Each row has a name. After each piece below comes the name of the row it's from, unless a question asks for something else. Each question is about the rows just above it. Some pieces are copies with a little noise. Places in a row count from 1.

nop: [170 121  95 134 167 183 126 178 148 125 139 125]
novu: [170 121 134 134 167 183 126 178 148 125 139 125]
Bilos: [170 121 124  83 167 183 126 125 148 125 139 125]
Where in the named rows is [124]?  Bilos, 3
find: [170 120 124  83 167 183 126 125 149 125 139 126]  Bilos
Where in the named rows is [95]?  nop, 3
The row named Bilos:  [170 121 124  83 167 183 126 125 148 125 139 125]
The row named novu:  [170 121 134 134 167 183 126 178 148 125 139 125]

Fodo: [127 144 114 141 110 136 113 163 122 134 133 127 155 100 166 137 169 124
 142 130 129 113 147 143 116 122 121  99 155 124 117 122 113 139 133 161
 120 146 122]
mor: [136 147  99 167 153 156 127 137 115 143 129 104 172 114 128 126 148 117
 153 142 156 144 153 142 112 131 148 111 144 106 142 119 121 128 146 141
 124 154 148]
sufa: [133 139 100 162 138 149 130 134 120 138 132 104 165 116 144 129 144 115
 147 153 143 125 141 124 125 132 138 113 142 105 144 128 127 135 145 155
 128 130 139]
numi: [133 141 100 162 138 149 130 134 120 138 132 104 165 116 144 129 144 115
 147 153 143 125 141 124 125 132 138 113 142 105 144 128 127 135 145 155
 128 130 139]
ruv: [133 139 100 162 138 149 130 134 120 138 132 104 165 116 144 129 144 115
 147 153 143 125 141 124 125 132 138 147 135 105 144 128 127 135 145 155
 128 143 139]
baz: [136 129 111 149 121 124 116 149 103 127 141 120 161 115 162 134 154 119
 140 147 122 122 142 123 126 125 131 113 140 116 121 136 138 135 136 157
 126 140 121]
lut: [136 147  99 167 153 156 127 137 115 143 129 104 172 114 128 126 148 117
 153 142 156 144 153 142 112 131 148 111 117 106 142 119 121 128 146 141
 124 154 148]
find: [133 139 100 162 138 149 130 134 120 138 132 104 165 116 144 129 144 115
 147 153 143 125 141 124 125 132 138 113 142 105 144 128 127 135 145 155
 128 130 139]  sufa
Does one of the named rows hold [162 139] side by side, in this order?  no
find: [136 147  99 167 153 156 127 137 115 143 129 104 172 114 128 126 148 117
 153 142 156 144 153 142 112 131 148 111 117 106 142 119 121 128 146 141
 124 154 148]  lut
find: [127 144 114 141 110 136 113 163 122 134 133 127 155 100 166 137 169 124
 142 130 129 113 147 143 116 122 121  99 155 124 117 122 113 139 133 161
 120 146 122]  Fodo
The row named baz:  [136 129 111 149 121 124 116 149 103 127 141 120 161 115 162 134 154 119
 140 147 122 122 142 123 126 125 131 113 140 116 121 136 138 135 136 157
 126 140 121]

nodo: [ 79 177 147 139  93 122 128 143  92 153 122  75 130 124]
vos: [ 79 177 147 139  93 122  95 143  92 153 122  75 130 179]
gez: [ 79 177 147 139  93 122  95 143  92 153 122  75 130 124]
Is [128 122  93 139 147] printed in one of the named rows, side by side and in this order?  no
The row named nodo:  [ 79 177 147 139  93 122 128 143  92 153 122  75 130 124]
find: [ 76 176 149 140  93 122 128 146  92 153 121  75 127 124]  nodo

kab: [141 153 132 131 131 119 122 119 145 115 121 131 134 130 112 135 136 130
 141 111 117 134 119 123 134]
bada: [131 134 129 125 130 127 126 127 132 124 127 130 118 128 120 130 130 132
 143 102 110 139 118 120 139]
mudi: [137 147 132 118 133 123 122 123 142 114 124 133 130 127 101 137 134 128
 131 104 112 143 123 114 143]
Zalam: [131 134 129 125 130 127 126 127 132 124 127 130 118 128 120 130 130 128
 129 121 123 132 127 124 132]
Nafiv: [137 148 132 122 131 115 125 115 151 105 123 125 132 138 118 141 134 121
 146 116 122 127 115 116 127]
kom: [137 145 131 123 130 121 125 121 141 117 124 129 124 131 120 134 133 128
 139 118 122 129 121 124 125]
mok: [141 153 132 119 131 119 122 119 145 115 121 131 134 119 112 135 136 130
 141 111 117 134 119 123 132]
Vod: [146 169 137 116 135 101 121 101 175  81 119 123 126 148 108 155 140 113
 165 102 116 126 101 103 126]
find: [137 147 132 118 133 123 122 123 142 114 124 133 130 127 101 137 134 128
 131 104 112 143 123 114 143]  mudi
find: [140 152 130 131 131 120 120 122 144 115 120 131 135 130 111 135 137 131
 142 111 117 133 118 119 133]  kab
find: [137 148 131 118 133 124 122 122 142 114 124 133 129 127 101 136 134 127
 131 104 112 143 123 114 143]  mudi
Where in the named rows is [103]?  Vod, 24
find: [141 153 132 131 131 119 122 119 145 115 121 131 134 130 112 135 136 130
 141 111 117 134 119 123 134]  kab
The row named Zalam:  [131 134 129 125 130 127 126 127 132 124 127 130 118 128 120 130 130 128
 129 121 123 132 127 124 132]
[141 153 132 119 131 119 122 119 145 115 121 131 134 119 112 135 136 130
 141 111 117 134 119 123 132] is in which row?  mok

vife: [156 154 158 156 156 152 155 157 149 156 154 157 153 153 156 154 156 159
 156 153 154 157 152 154 155 156 152 155 151 156 157 151 153 153 157 155
 157 158 160 155 154 156 155 153 158 156 152 157 158 160 153 155 155 157
 158 156 155 156 157 153]
pugi: [152 160 158 158 152 151 157 157 157 166 159 150 161 155 156 156 158 161
 161 157 151 151 149 151 154 156 150 154 160 156 150 152 152 157 156 149
 150 158 151 152 147 157 153 154 153 164 157 147 161 155 158 164 147 150
 152 156 157 152 147 153]
Dava: [152 160 158 158 152 151 157 157 157 166 159 150 161 155 156 156 158 161
 161 157 151 151 149 151 154 156 150 154 160 156 150 152 152 151 156 149
 150 158 151 152 147 157 153 159 153 164 150 156 155 157 155 157 148 150
 148 151 151 154 153 154]
The row named Dava:  [152 160 158 158 152 151 157 157 157 166 159 150 161 155 156 156 158 161
 161 157 151 151 149 151 154 156 150 154 160 156 150 152 152 151 156 149
 150 158 151 152 147 157 153 159 153 164 150 156 155 157 155 157 148 150
 148 151 151 154 153 154]
find: [151 161 159 158 152 150 157 158 156 166 160 150 161 155 155 155 160 160
 161 158 151 153 149 152 154 155 150 154 159 155 152 152 152 157 157 150
 151 159 151 152 147 156 152 154 151 165 157 148 160 156 158 161 147 151
 151 156 156 152 147 153]  pugi
The row named vife:  [156 154 158 156 156 152 155 157 149 156 154 157 153 153 156 154 156 159
 156 153 154 157 152 154 155 156 152 155 151 156 157 151 153 153 157 155
 157 158 160 155 154 156 155 153 158 156 152 157 158 160 153 155 155 157
 158 156 155 156 157 153]
Is [151 154] printed in one of the named rows, side by side and in this order?  yes
The row with [156 154 158 156 156 152 155 157 149 156 154 157 153 153 156 154 156 159
 156 153 154 157 152 154 155 156 152 155 151 156 157 151 153 153 157 155
 157 158 160 155 154 156 155 153 158 156 152 157 158 160 153 155 155 157
 158 156 155 156 157 153] is  vife
find: [152 160 158 158 152 151 157 157 157 166 159 150 161 155 156 156 158 161
 161 157 151 151 149 151 154 156 150 154 160 156 150 152 152 157 156 149
 150 158 151 152 147 157 153 154 153 164 157 147 161 155 158 164 147 150
 152 156 157 152 147 153]  pugi

dumet: [140 150 140 160 164 132 132 131 129 108 118 120 138 123 116 123 128 121
 144 146 137 124 127 116 127 125 112 138 169 151 139 136 143 140 134 156
 116 142 118 126 137 131 134 131 146 126 136 142 130 139 126 136 134 122
 134 131 134 143]
Kan: [125 143 118 153 157 113 116 132 114 111 119 114 147 124 120 116 127 113
 146 143 143 138 131 139 134 123 110 123 146 151 138 130 139 141 118 134
 104 131 114 130 133 127 115 117 114 118 117 125 102 138 114 142 127 121
 125 135 110 158]
mav: [125 143 118 153 157 113 116 132 114 111 119 114 147 124 120 116 127 113
 146 143 143 138 131 139 134 123 110 123 146 151 138 130 139 141 118 134
 104 131 114 130 133 127 115 117 114 118 117 125 102 138 114 142 125 121
 125 135 110 158]
sel: [141 155 146 163 169 136 138 132 135 109 123 120 137 121 114 126 128 124
 143 148 137 122 129 114 124 126 112 143 175 152 138 142 143 138 140 162
 121 146 117 126 138 132 139 138 153 130 143 146 138 140 131 134 137 121
 136 129 140 142]
find: [141 147 139 164 165 132 131 131 129 107 117 120 138 122 115 124 129 121
 143 145 138 123 129 119 124 126 113 140 167 149 140 135 144 137 133 154
 117 140 118 126 138 132 135 131 146 126 137 141 129 139 126 136 136 121
 134 131 133 145]  dumet
Does one of the named rows hold [118 153 157] side by side, in this order?  yes
find: [125 143 118 153 157 113 116 132 114 111 119 114 147 124 120 116 127 113
 146 143 143 138 131 139 134 123 110 123 146 151 138 130 139 141 118 134
 104 131 114 130 133 127 115 117 114 118 117 125 102 138 114 142 127 121
 125 135 110 158]  Kan
Is [127 115] printed in one of the named rows, side by side and in this order?  yes
find: [141 157 147 164 168 134 137 130 135 109 125 119 137 120 111 124 127 124
 145 148 137 123 127 116 124 128 113 143 174 152 138 142 143 140 140 161
 120 145 116 126 139 134 140 134 154 129 140 146 140 142 131 135 141 117
 136 130 138 142]  sel

vidot: [109 136 131  91 165 164]
niluz: [ 92 109 120 125  91 165]
gov: [150 110 164 109 136 125]
puf: [125  91  91 164  73 101]
Fili: [ 74 125 165 165 164  73]
bukan: [ 91 165  92  73 101 146]
siz: [ 91 150 146  92 109 136]
lefo: [110  92 147 136 125  91]
Is [ 92  73 101 146] printed in one of the named rows, side by side and in this order?  yes
find: [ 92 109 120 125  91 165]  niluz
find: [127  89  94 162  74 101]  puf

ver: [134 106 105 183 155 131 114 118 136 123 134 129 179 133]
liren: [144 132 160 118 122  89 114 110  85 114 186 123 146 136]
Fogu: [ 98 165 112 110 107 147 164 153 144 139 146  94 127 123]
lesin: [144 132 160 118 122  89 114 110  85 157  85  98  88  93]
zevo: [150 109 121 137 133  95 104 147  88 106  88 131 123 120]
gidu: [139 128 126 167  97 160 133 121 166 135 167 117 123 134]
The row named lesin:  [144 132 160 118 122  89 114 110  85 157  85  98  88  93]
Among the named rows, does one hold [147 164 153] next to each other, in this order?  yes
Where do [144 132 160 118 122  89 114 110  85 157  85  98  88  93] appear?  lesin
Does one of the named rows hold [136 118 114 131] side by side, in this order?  no
Among the named rows, does one hold [121 137] next to each other, in this order?  yes
The row named liren:  [144 132 160 118 122  89 114 110  85 114 186 123 146 136]

Mev: [117 121 103 126 123  80  89 119  81 162 103 148 157  84  96]
gage: [104 115  93 134 117  84  92 116  72 150  94 153 167 126 103]
Varo: [146 125 133 116 146 144 138 141 122 144 114 105 115 113 110]
lamir: [140 147 140 116 151 139 139 138 124 147 119 114 120 114 105]
viz: [ 96 113 117 124 142 168 127 138 142 139 130 131 100 135 119]
puni: [ 87 116 106 124 147 174 133 147 133 139 119 131 106 129 119]
zogos: [143 135 133 118 150 145 139 140 123 146 117 108 116 111 110]
kug: [104 115  93 134 117  84  92 116  72 150  94 153 167  78  92]
nabu: [167 115 139 122 140  76  96 128  84 186  98 162 135  94 101]
Vuzuz: [104 103 137 127 129 161 124 129 153 135 142 127  91 133 118]
[ 96 113 117 124 142 168 127 138 142 139 130 131 100 135 119] is in which row?  viz
find: [167 116 139 121 140  76  96 128  84 186  98 162 135  94 102]  nabu
Among the named rows, does one hold [151 116 140 147] next to each other, in this order?  no
Among the named rows, does one hold [167 115] next to each other, in this order?  yes
The row named Vuzuz:  [104 103 137 127 129 161 124 129 153 135 142 127  91 133 118]
The row named Varo:  [146 125 133 116 146 144 138 141 122 144 114 105 115 113 110]

degu: [114 102 143 125 135 142]
mon: [124 102 143 125 135 142]
rikan: [109 138 109 124 101 128]
nuz: [131 144 125 126 136  96]
lavug: [145 158 149 132 134 110]
fub: [ 85 139  77 113 135 126]
The row named fub:  [ 85 139  77 113 135 126]
Among the named rows, does one hold [138 109 124 101 128] next to each other, in this order?  yes
Does one of the named rows hold [113  77 139  85] side by side, in this order?  no
find: [145 158 149 131 135 110]  lavug

nar: [134 123 109  99]
liseg: [134 123 119  83]
kezum: [184 142 129 135]
Does one of the named rows hold [119  83] side by side, in this order?  yes
Does one of the named rows hold [142 129] side by side, in this order?  yes
find: [184 142 129 136]  kezum
Is [109 123 134] printed in one of the named rows, side by side and in this order?  no
The row named kezum:  [184 142 129 135]
Among the named rows, does one hold [123 119] next to each other, in this order?  yes
find: [135 122 119  84]  liseg

lonub: [121 121 120 107 101 167 188  84  91  90 165 183 101 157 143 100 161 139
 166 134 102]
ter: [ 99 142 123 143 140 120 102 128 134  94 121 110 140 126 164 146 123 161
 121 163 140]
boza: [173 115 159 122 126  96  89 141 134 166  97  89 126 101 129 124  99 131
  97 131 126]
Where in the named rows is [142]?  ter, 2
The row named lonub:  [121 121 120 107 101 167 188  84  91  90 165 183 101 157 143 100 161 139
 166 134 102]
The row named boza:  [173 115 159 122 126  96  89 141 134 166  97  89 126 101 129 124  99 131
  97 131 126]
Among the named rows, does one hold [115 158] next to each other, in this order?  no
Row and place of [183] in the named rows:  lonub, 12

vam: [104 171  87  88]
fetid: [ 92 157 107 116]
Vilal: [ 94 163 105 126]
The row named fetid:  [ 92 157 107 116]
Row and place of [87] in the named rows:  vam, 3
Among the named rows, does one hold [ 94 163 105] next to each other, in this order?  yes
find: [ 93 156 108 114]  fetid
Row and place of [126] in the named rows:  Vilal, 4

Gem: [ 81 127 118  80]
lote: [ 84 127 114  76]
lakuf: [ 93 137 136  95]
Rivud: [107 132 142 104]
daf: [ 90 138  94  73]
mam: [ 95 137 137  94]
sabas: [106 134 144 106]
zasa: [124 147 119  91]
dodit: [107 129 118  95]
Tekos: [119 148 120  89]
Among the named rows, does one hold [142 104] next to each other, in this order?  yes
find: [107 130 118  95]  dodit
Does one of the named rows hold [ 93 137] side by side, in this order?  yes
Where in the named rows is [132]?  Rivud, 2

neruf: [116 124  97 119 142 167 135]
lif: [116 124 114 119 142 167 135]
sog: [105 174 112 115  93  89 153]
ruluf: [105 174 112 115  93  89 135]
Among the named rows, does one hold [124 114 118 142] next to each other, in this order?  no
find: [116 125 114 120 141 167 135]  lif
Is [174 112 115  94  89] printed in one of the named rows, side by side and in this order?  no
Does one of the named rows hold [105 173] side by side, in this order?  no
Where in the named rows is [97]?  neruf, 3
Does one of the named rows hold [116 124  97 119 142] side by side, in this order?  yes
Among the named rows, does one hold [115  94  89 135] next to each other, in this order?  no

rap: [128 122 131 127 135 130 140 129 148 127 129 125 125 125 127 117 127 128
 128 132 122]
metez: [128 122 131 127 135 130 140 129 148 127 129 125 125 125 127 119 144 136
 104 124  95]
Toma: [128 122 131 127 135 130 140 129 148 127 129 125 125 125 127 117 135 128
 119 133 102]
bani: [126 124 130 123 133 131 142 125 149 129 130 126 122 122 124 117 130 130
 124 130 119]
mota: [132 115 129 122 139 128 150 129 171 125 129 136 119 123 126 116 134 128
 120 133 103]
Row and place of [103] in the named rows:  mota, 21
Does one of the named rows hold [127 129 125] side by side, in this order?  yes
The row named metez:  [128 122 131 127 135 130 140 129 148 127 129 125 125 125 127 119 144 136
 104 124  95]
find: [128 121 132 126 136 131 141 125 148 126 128 125 125 125 129 118 144 136
 103 126  93]  metez
find: [132 115 130 122 139 128 150 129 171 125 129 136 118 123 126 116 134 127
 120 133 103]  mota

kunur: [139 112 100 116 139]
rapag: [152 136 121 124 129]
Rep: [145 144 135 126 121]
gevi: [156 122  95 110 135]
tizu: [124 116 122 128 130]
putu: [124 116 122 109 131]
tafol: [ 79 103 153 151 130]
find: [144 144 136 124 119]  Rep
The row named putu:  [124 116 122 109 131]

zul: [113 110 100 132 108]
vig: [172 158 159  89 121]
Borog: [103 102 101 128 121]
vedo: [ 68  71  77 144 136]
Where in the named rows is [77]?  vedo, 3
Does one of the named rows hold [121  89 159 158 172] side by side, in this order?  no
find: [103 102 101 128 121]  Borog
Among the named rows, does one hold [172 158 159] next to each other, in this order?  yes

